In the rows, zero is written as 128.
Rotation paths and how fast each direction turns (degrees per step)
Each turn is a multiple of 5 degrees from 10 to 175, or 0.
Each row of a path follows its step; steps can be skipped.
Rotation 1:
step 2: [113 120 134 132 123 126 115 129 127 119 126 129 129 120 111 135 125 128
 134 125 118 129 142 124 129 121 129 118 127 134 137 130 133 120 136 129
 121 110 131 119 132 132 123 117 117 129 137 118 130 120 125 122 133 127
 122 145 104 133 146 123 126 129 130 137 131 129 123 125 134 140 117 112
 135 124 131 137]
step 5: [118 122 140 137 137 120 121 123 120 127 132 130 125 125 125 128 129 127
 136 141 109 117 135 135 116 131 114 133 126 133 136 137 127 123 136 110
 134 117 134 122 149 121 113 124 115 128 123 141 128 125 111 121 130 122
 136 128 132 133 134 123 129 145 127 128 135 123 119 129 129 129 135 116
 124 134 125 130]
step 8: [133 113 121 127 138 129 129 135 124 134 134 131 122 130 119 126 136 132
 142 139 119 133 132 132 126 118 124 133 120 144 140 134 138 122 116 129
 106 120 125 107 133 122 131 114 134 133 116 128 121 144 119 135 132 122
 132 127 130 117 133 119 131 133 132 120 132 127 117 128 130 130 126 117
 116 123 130 140]
step 9: [123 126 134 124 132 119 124 130 104 137 135 128 141 117 116 129 128 124
 138 128 120 139 133 138 130 128 131 133 129 127 129 134 136 135 134 128
 112 125 129 114 116 122 118 110 127 133 133 123 123 131 126 131 133 118
 125 129 115 119 146 115 137 139 138 128 132 133 127 124 124 135 133 129
 111 135 139 137]
step 10: [116 117 124 130 134 123 119 131 126 127 132 134 134 117 134 141 128 127
 143 143 122 132 134 143 121 132 122 130 119 139 131 140 126 141 138 130
 130 133 130 108 129 121 124 120 132 129 136 128 125 132 121 131 138 111
 133 124 122 114 127 113 132 129 126 118 138 135 122 119 122 136 131 130
 126 111 139 116]
step 11: [121 127 120 140 129 127 138 132 122 139 137 131 135 102 126 132 127 129
 135 130 129 124 135 150 124 114 126 140 117 133 131 124 141 127 133 133
 123 119 129 115 136 132 121 120 129 114 124 134 133 116 121 133 132 121
 126 128 114 124 132 110 130 125 118 132 129 136 115 125 123 127 119 137
 123 121 137 126]
step 17: [114 111 131 135 129 136 110 132 121 110 127 142 119 113 123 133 136 121
 135 118 119 126 139 131 116 129 128 120 130 138 137 133 125 121 133 135
 129 114 125 114 129 120 119 131 123 131 125 127 123 123 127 118 133 128
 135 136 123 120 137 122 124 137 119 121 130 130 117 127 142 123 130 116
 134 114 129 127]
step 20: [113 123 138 124 138 130 132 132 126 132 136 131 128 120 126 124 125 133
 129 137 115 123 153 130 125 124 115 127 125 131 143 143 138 129 132 126
 120 123 127 123 135 127 110 121 112 130 139 143 131 134 121 134 121 127
 144 131 124 120 134 111 129 134 139 121 127 116 130 119 128 132 120 117
 124 126 132 130]
step 24: [131 118 127 131 130 141 119 129 114 133 139 141 128 118 130 127 139 133
 136 123 114 133 128 133 134 133 135 124 131 128 143 140 129 133 125 122
 117 132 137 107 119 118 123 116 131 132 115 125 117 128 118 127 134 125
 122 122 131 114 131 110 132 130 135 124 121 133 114 114 135 132 140 127
 122 133 139 126]
Directions:
[126 130 130 131 125 128 129 127 129 127 126 129 127 127 128 128 130 128
 128 128 131 126 127 126 124 132 129 126 128 130 128 127 126 126 132 125
 128 127 129 130 129 128 126 129 130 126 130 127 128 128 129 124 128 129
 128 131 127 126 128 130 125 125 124 127 125 128 131 128 128 128 125 124
 127 129 131 131] : 25
[124 130 128 128 127 125 130 130 127 128 128 129 131 130 129 126 133 130
 128 129 127 129 128 132 129 128 127 129 126 128 129 126 128 128 129 125
 126 130 125 125 127 126 126 130 129 126 127 124 129 130 126 128 125 127
 127 125 129 126 124 128 130 130 131 127 126 124 128 129 126 129 126 128
 127 129 128 130] : 25
[125 128 130 132 128 131 129 128 126 128 129 128 127 127 132 130 131 125
 128 127 126 126 129 129 131 127 130 128 129 127 130 126 128 123 127 129
 129 127 128 128 128 129 130 129 130 129 126 127 130 126 125 130 135 128
 126 126 129 129 128 132 128 126 129 128 128 127 126 129 131 127 127 129
 130 128 128 128] : 65
[125 130 130 126 125 128 127 130 128 124 128 129 128 129 129 127 128 131
 125 133 126 130 128 125 126 126 126 130 129 130 128 130 129 130 129 130
 129 126 130 130 127 127 128 130 125 130 130 129 130 126 126 128 131 125
 125 130 128 127 127 129 129 127 129 126 130 126 129 128 128 130 129 129
 130 124 128 132] : 140
[129 126 129 127 129 128 124 124 125 127 128 126 127 129 126 128 133 124
 128 130 130 131 129 125 129 129 124 128 126 127 129 125 127 129 129 128
 129 127 129 131 127 130 130 126 127 126 129 131 129 126 127 125 129 129
 128 125 127 128 129 126 131 130 131 127 124 127 128 128 129 130 126 128
 126 128 129 129] : 100
Rotation 2:
step 1: [149 117 133 134 121 130 143 143 135 125 114 131 134 131 126 123 128 134
 133 127 122 128 125 135 138 113 132 129 131 111 123 126 121 127 133 129
 121 129 128 120 129 141 128 128 126 129 137 124 143 116 130 128 127 141
 128 144 109 136 139 116 121 130 118 147 112 121 130 122 126 129 130 130
 133 128 129 124]
step 3: [146 124 129 127 124 134 124 130 127 128 120 127 117 126 142 135 126 128
 127 120 116 132 124 117 129 123 146 128 115 120 117 127 131 141 129 137
 117 117 120 123 131 140 131 135 124 132 131 123 126 115 125 134 117 117
 130 128 123 135 126 142 129 124 114 139 137 126 124 137 113 105 124 131
 117 122 113 127]
step 4: [125 130 118 129 118 118 123 132 130 134 117 128 117 133 146 146 137 139
 139 138 136 128 129 132 129 118 117 125 126 116 115 108 120 124 122 124
 138 130 139 133 131 119 116 115 136 125 119 123 126 126 114 116 127 123
 123 138 128 131 136 129 127 130 113 130 121 133 142 127 128 126 130 121
 122 117 133 119]
step 8: [136 123 123 128 133 135 130 143 121 129 128 132 122 117 139 132 108 140
 129 134 146 131 122 136 137 124 118 132 149 119 129 136 132 124 137 131
 146 129 148 113 123 126 127 129 117 122 127 137 122 124 138 126 138 126
 133 130 122 131 143 132 127 126 125 137 126 142 127 136 119 128 136 129
 119 128 129 136]
step 12: [133 146 138 118 123 112 115 138 137 137 119 118 128 123 135 121 118 128
 129 137 136 134 126 136 131 125 119 131 135 123 121 115 133 125 129 130
 127 125 124 124 115 140 130 128 139 113 130 112 134 122 132 139 140 126
 124 138 125 143 131 107 127 126 135 136 137 120 127 135 120 133 135 125
 122 117 123 123]
step 15: [138 133 136 126 144 128 114 132 124 129 121 128 135 132 128 135 131 142
 129 134 128 139 117 141 138 129 118 117 135 134 127 113 123 135 133 133
 135 116 131 149 134 125 116 133 117 136 118 121 125 120 115 135 122 121
 134 129 129 140 148 133 133 128 117 129 135 136 120 142 132 134 117 129
 125 130 124 127]
step 17: [142 108 133 134 121 139 112 138 133 133 114 130 136 131 114 143 130 131
 123 129 127 122 132 138 154 127 129 129 126 115 117 121 122 126 133 135
 133 131 110 127 127 124 121 135 118 132 127 129 133 141 123 119 132 139
 129 124 130 135 127 118 142 136 131 128 119 139 119 128 136 131 127 131
 132 130 124 124]
step 20: [128 123 134 123 122 138 135 123 130 118 120 121 121 122 140 125 137 128
 130 119 129 131 121 138 130 119 138 141 129 103 114 119 132 130 128 130
 136 119 136 123 122 131 109 112 126 129 126 123 128 122 130 129 127 125
 134 127 125 139 125 120 138 143 118 132 112 116 119 121 114 130 138 125
 119 126 134 115]
step 23: [131 145 124 127 132 132 119 130 120 132 106 128 108 118 138 140 126 136
 138 153 131 131 136 117 127 133 131 140 140 115 133 125 133 128 137 131
 126 121 132 126 133 121 135 129 135 128 116 124 123 130 121 131 131 122
 121 124 118 134 139 126 145 127 127 131 133 140 124 121 121 127 130 120
 124 117 132 124]
Directions:
[130 130 131 127 131 127 127 127 127 123 131 132 128 131 130 128 126 130
 130 129 127 127 127 129 129 129 127 126 127 129 125 128 127 125 127 130
 132 127 126 129 130 131 131 128 130 131 126 129 131 127 129 129 126 131
 129 128 126 128 127 125 129 128 130 129 130 126 129 126 131 128 129 129
 131 127 123 128] : 25
[126 126 129 127 129 126 130 129 127 125 126 125 129 131 128 126 127 133
 127 130 129 126 126 130 128 127 125 127 130 125 126 128 128 125 128 129
 126 127 130 126 130 128 130 130 128 127 128 126 128 126 131 130 129 127
 126 126 129 127 126 125 129 129 129 129 125 129 129 127 126 130 126 125
 130 127 133 125] : 95
[130 129 128 125 124 126 130 127 129 126 128 125 125 128 129 128 129 126
 129 127 129 126 131 128 126 129 128 129 125 128 125 129 128 131 127 126
 130 126 129 132 131 130 130 128 128 127 132 127 131 127 128 128 132 127
 128 130 128 133 126 127 127 132 127 129 131 129 128 126 127 128 127 127
 127 130 129 130] : 40
[126 129 127 128 129 127 131 126 129 130 132 127 127 126 128 129 125 128
 127 130 128 126 130 126 128 129 129 126 127 123 131 129 129 127 124 128
 127 132 127 129 126 127 130 124 129 130 126 127 127 128 126 130 129 129
 127 129 129 130 127 131 132 130 125 127 131 128 131 126 129 132 128 126
 130 126 129 125] : 155
[126 126 128 127 128 123 127 130 128 128 127 127 125 127 126 131 130 128
 130 133 126 127 129 130 129 130 128 129 129 129 127 129 126 129 129 128
 133 130 131 128 131 128 129 130 127 128 126 129 126 134 126 127 126 129
 129 129 130 128 128 129 128 129 131 129 129 130 128 132 129 130 127 124
 128 128 126 126] : 170
[128 126 128 124 127 126 128 126 128 130 126 129 129 125 128 126 132 131
 129 130 132 128 129 130 128 129 129 125 126 127 129 127 128 127 129 130
 132 127 127 132 125 129 125 127 129 129 128 127 129 130 127 130 128 129
 123 126 131 126 129 124 130 127 127 126 129 125 125 129 127 126 130 128
 129 130 129 128] : 140
[128 128 130 126 127 130 128 130 131 128 129 128 130 129 126 126 126 125
 129 128 128 128 130 129 131 124 123 126 132 131 131 129 126 127 127 127
 130 129 131 130 127 133 129 128 125 125 126 129 128 129 127 132 128 126
 128 126 130 131 130 128 127 126 125 127 129 126 132 129 128 127 127 128
 129 128 130 130] : 110
Rotation 3:
step 3: [125 130 117 149 127 135 127 125 148 130 135 123 122 124 128 124 132 125
 135 126 126 122 144 131 132 125 118 130 116 103 132 138 128 140 130 129
 122 131 120 131 116 131 131 123 125 127 133 120 134 124 124 128 147 129
 118 136 125 122 133 126 129 125 117 133 129 131 132 127 133 138 135 132
 144 126 127 126]
step 8: [122 127 124 134 129 136 125 115 131 139 133 141 123 133 122 119 124 137
 127 125 140 138 119 115 132 122 120 139 134 122 131 133 127 137 129 114
 130 125 125 135 113 119 112 132 124 148 124 127 120 139 140 136 132 121
 121 122 129 128 130 121 129 123 118 128 126 139 137 138 121 127 130 134
 124 131 137 118]
step 10: [124 123 127 119 126 143 132 134 128 114 120 119 132 140 125 125 130 137
 141 134 128 134 132 128 123 140 137 133 117 130 119 130 125 129 130 132
 138 135 127 130 128 121 126 133 131 130 129 137 128 125 127 137 113 127
 128 129 132 127 133 135 130 108 135 135 128 130 112 124 121 119 138 125
 104 132 139 140]
step 13: [116 115 134 129 123 131 133 115 124 121 123 113 124 141 132 130 136 128
 128 132 128 118 137 116 138 117 116 125 126 140 119 131 122 125 131 131
 133 139 116 131 127 125 131 117 125 136 129 127 131 133 123 134 122 109
 125 133 121 136 128 115 121 140 134 124 116 133 132 126 124 124 134 144
 122 130 135 120]
step 19: [125 116 123 115 122 146 143 124 131 125 115 128 135 139 129 138 140 128
 142 133 127 127 130 131 138 134 127 132 125 125 117 123 120 146 139 119
 136 133 137 130 117 123 123 124 128 123 125 131 132 124 120 127 120 121
 123 108 136 122 138 133 123 129 128 129 118 115 134 134 120 126 130 129
 130 133 128 132]
step 20: [130 131 124 132 121 136 128 132 125 139 129 134 129 121 130 121 123 136
 123 114 145 126 141 132 121 120 137 146 127 120 130 131 116 136 123 126
 128 123 134 129 111 128 120 132 127 130 144 123 130 124 130 127 135 128
 131 140 124 123 119 130 134 118 121 136 133 139 125 138 129 138 125 137
 136 137 132 148]
step 22: [112 124 131 128 125 140 124 127 136 121 130 128 130 133 129 139 123 127
 141 130 136 123 120 124 119 126 113 138 123 128 132 118 121 127 127 135
 123 134 110 134 136 125 126 125 137 137 139 119 134 129 127 136 112 125
 130 140 131 120 127 121 123 118 133 124 118 126 136 139 127 133 133 135
 106 140 126 115]
step 23: [124 118 112 123 123 130 127 134 138 145 124 125 127 134 138 125 118 122
 114 126 127 128 138 124 125 121 127 141 122 127 128 128 131 128 139 118
 134 140 125 131 122 121 124 124 132 129 120 141 129 130 111 131 138 129
 110 119 134 123 138 127 134 129 108 120 137 118 126 135 125 121 133 129
 134 131 121 130]
step 24: [119 113 130 128 127 133 127 143 129 123 128 114 128 132 121 123 134 127
 135 126 124 122 135 140 130 131 125 127 134 122 127 140 116 138 117 118
 136 129 131 129 119 134 128 132 126 133 139 127 126 115 135 135 131 124
 130 125 112 124 128 139 122 138 114 152 123 137 126 134 140 135 131 127
 120 120 138 134]
Directions:
[127 129 128 132 129 127 126 126 130 131 130 128 129 128 127 131 131 131
 128 124 129 127 130 128 128 128 126 125 129 128 129 126 132 131 127 129
 132 127 127 129 127 128 126 129 128 126 128 126 130 131 131 128 130 129
 131 132 126 126 128 129 127 127 128 126 128 130 130 126 124 127 129 130
 130 127 130 125] : 80
[132 126 127 131 127 127 127 127 128 127 128 130 131 130 128 125 128 131
 127 125 130 126 128 131 130 130 128 130 129 125 126 129 126 132 129 130
 126 129 128 127 127 128 129 130 129 132 126 127 127 127 132 127 131 127
 127 127 126 130 126 126 127 130 129 129 127 132 129 128 131 128 125 126
 132 128 127 129] : 85
[127 131 123 127 125 127 126 129 132 127 131 131 130 129 128 130 127 127
 127 128 127 131 129 130 131 131 127 130 126 125 126 132 129 130 128 129
 130 131 127 127 126 132 127 128 130 127 125 126 130 127 125 125 127 130
 129 125 129 127 131 130 128 127 128 126 128 127 129 130 126 130 128 127
 126 128 126 128] : 90
[128 131 130 129 127 128 132 127 130 127 127 127 128 127 129 125 130 129
 131 125 128 128 128 129 131 129 128 131 127 127 126 125 126 126 124 132
 130 126 129 127 130 127 127 128 129 128 127 129 126 126 129 129 127 124
 128 126 127 126 127 128 126 131 129 125 129 128 129 133 125 126 130 127
 125 130 128 125] : 125
[127 126 127 125 131 125 128 130 131 126 126 128 128 126 131 131 128 126
 128 129 127 131 130 129 130 130 124 131 127 130 125 125 131 125 130 126
 124 129 127 129 127 126 127 126 131 131 131 128 128 132 131 128 128 127
 129 128 127 130 127 127 128 129 126 127 127 129 129 125 127 126 128 127
 127 129 130 127] : 80
[127 129 130 127 127 126 129 128 127 130 130 135 129 127 129 127 131 129
 132 131 126 130 125 127 133 126 129 128 128 129 127 130 130 129 130 128
 128 128 128 125 129 130 125 127 128 128 128 129 127 128 128 129 129 127
 128 127 129 125 124 128 131 127 128 131 129 127 131 126 128 127 125 127
 128 127 130 129] : 35
[126 126 128 130 127 127 127 131 127 129 134 127 130 126 128 129 128 128
 122 126 129 128 128 128 130 129 130 130 127 128 126 127 124 127 131 126
 129 127 128 128 127 126 132 126 126 127 126 125 127 131 127 132 128 126
 129 125 128 128 125 128 130 126 129 130 128 128 123 129 124 128 128 126
 128 128 128 126] : 115
Rotation 4:
step 0: [130 128 150 127 135 126 121 135 135 122 124 125 136 131 130 124 133 123
 134 126 122 135 121 123 127 130 127 143 126 119 127 138 128 136 141 112
 127 125 115 126 125 114 140 126 119 132 122 124 132 140 131 123 149 128
 122 119 140 115 141 130 121 116 124 127 135 115 120 117 122 128 133 138
 123 130 134 128]
step 1: [134 125 127 129 125 136 128 122 128 136 143 133 133 123 123 128 135 120
 130 130 108 123 139 127 123 133 111 110 136 139 121 134 124 132 117 128
 141 111 132 135 129 124 114 119 131 135 125 133 136 133 133 126 129 115
 115 116 139 123 135 132 132 128 114 117 123 130 124 127 119 137 128 126
 127 140 122 120]
step 4: [123 129 127 116 142 127 122 143 143 137 128 140 130 125 123 114 137 133
 121 120 118 140 136 134 122 129 129 113 123 129 124 129 117 132 136 140
 121 111 130 130 127 141 122 148 124 130 123 125 127 132 128 137 133 130
 131 139 129 118 117 132 132 121 128 124 126 138 139 135 132 126 132 136
 115 119 134 120]
step 10: [148 137 122 138 129 130 129 126 132 130 137 132 118 132 125 122 136 138
 131 137 111 121 133 133 136 117 131 131 126 128 123 126 124 138 130 131
 113 122 132 128 120 123 134 123 130 112 117 119 121 121 132 128 145 126
 113 128 124 129 126 136 130 125 122 129 145 133 142 119 119 122 139 140
 136 133 119 116]
step 11: [137 128 132 117 109 150 126 116 129 132 142 124 120 125 122 127 130 132
 138 136 136 144 124 136 123 119 127 133 141 122 132 136 128 135 130 127
 118 137 126 124 117 126 109 133 135 134 113 136 128 127 133 117 125 129
 124 130 130 139 128 120 135 127 122 123 136 122 114 134 134 129 129 127
 119 134 139 125]
step 14: [116 123 126 127 124 139 122 134 131 124 137 125 117 134 133 133 137 138
 136 128 144 139 132 140 138 133 130 140 120 138 120 130 132 122 117 135
 122 114 140 114 132 143 125 134 116 129 121 141 117 127 121 132 135 136
 131 122 120 122 127 121 129 141 132 133 124 129 136 138 137 121 129 120
 141 123 124 136]
step 16: [134 130 140 120 131 134 133 147 132 115 137 127 124 141 135 133 135 120
 124 118 113 119 129 123 123 134 125 123 123 126 123 153 115 147 133 115
 129 130 119 123 123 129 119 138 123 129 113 133 121 134 128 127 138 133
 124 131 140 124 140 126 132 118 125 133 123 131 125 126 130 127 129 128
 118 122 120 119]
step 20: [140 124 114 125 135 130 124 129 141 133 139 139 134 105 117 120 126 136
 125 119 131 142 137 120 122 129 132 137 117 129 129 132 119 134 124 139
 119 118 135 126 126 136 128 129 121 141 122 117 135 133 118 129 130 122
 117 125 126 129 118 131 122 129 125 134 121 131 120 128 137 112 135 129
 124 131 142 115]
step 21: [127 128 137 115 125 135 123 123 148 123 113 141 143 118 131 125 137 128
 143 137 110 134 130 134 120 133 131 129 131 126 137 124 135 137 141 113
 126 128 124 123 128 121 136 130 114 114 133 135 136 125 135 139 136 133
 128 119 130 134 124 119 138 131 119 132 123 122 128 117 138 128 127 131
 119 132 131 131]
Directions:
[128 130 129 127 128 129 127 130 131 128 127 129 132 128 127 131 126 128
 129 127 125 129 127 127 128 129 132 128 128 130 128 125 128 128 127 124
 125 126 129 129 127 130 129 130 135 128 126 126 128 126 129 129 131 129
 127 128 128 130 126 128 127 131 127 133 129 130 128 132 128 124 127 129
 128 125 128 129] : 65
[129 129 128 128 126 127 127 130 126 132 126 130 130 127 125 125 127 128
 126 129 129 131 127 128 128 128 125 126 126 129 132 131 125 128 127 126
 129 129 128 128 129 129 125 128 129 130 127 128 129 128 126 126 126 125
 128 133 127 129 128 129 127 129 127 129 129 131 126 128 130 131 132 132
 131 127 129 128] : 155
[127 127 132 126 125 131 128 127 128 128 132 128 129 129 129 128 130 125
 131 126 128 128 127 127 127 127 125 129 131 127 130 129 130 128 130 127
 131 129 127 126 126 125 129 127 132 125 127 126 127 130 130 129 125 128
 130 130 128 125 129 131 128 126 126 128 131 132 127 128 127 125 129 132
 125 131 127 128] : 65
[127 131 131 125 127 125 126 130 131 126 132 127 125 128 127 129 131 130
 129 129 128 128 125 130 126 128 128 132 127 126 131 127 126 128 127 131
 127 125 130 130 132 128 128 128 128 129 128 123 129 130 125 129 128 127
 128 128 125 127 125 128 126 128 130 128 127 128 131 128 128 130 129 129
 128 129 126 129] : 70
[129 127 127 125 130 123 129 125 130 127 128 130 130 124 126 129 125 133
 128 126 127 127 128 128 125 127 128 127 127 129 130 127 128 128 129 129
 128 126 129 128 124 130 129 129 130 126 126 128 129 129 128 129 127 127
 131 129 128 126 133 126 131 125 124 127 129 129 128 126 127 130 126 126
 130 127 129 132] : 20
[127 129 126 126 128 127 127 129 129 127 131 127 125 129 130 125 128 127
 128 131 129 126 130 129 130 127 130 128 128 131 126 129 131 129 129 127
 131 127 132 129 126 126 132 129 129 126 127 128 129 127 130 126 128 128
 128 127 127 132 126 122 127 129 127 126 131 131 127 131 129 129 130 128
 133 130 129 131] : 90
[123 127 128 129 130 128 127 127 128 130 128 128 126 130 128 125 131 133
 129 132 126 129 130 125 127 129 126 131 127 131 128 128 130 128 131 126
 127 128 129 129 127 127 128 130 130 128 125 125 127 128 125 128 129 129
 130 130 129 127 126 128 127 127 126 129 126 126 126 124 130 127 127 126
 130 128 128 122] : 70
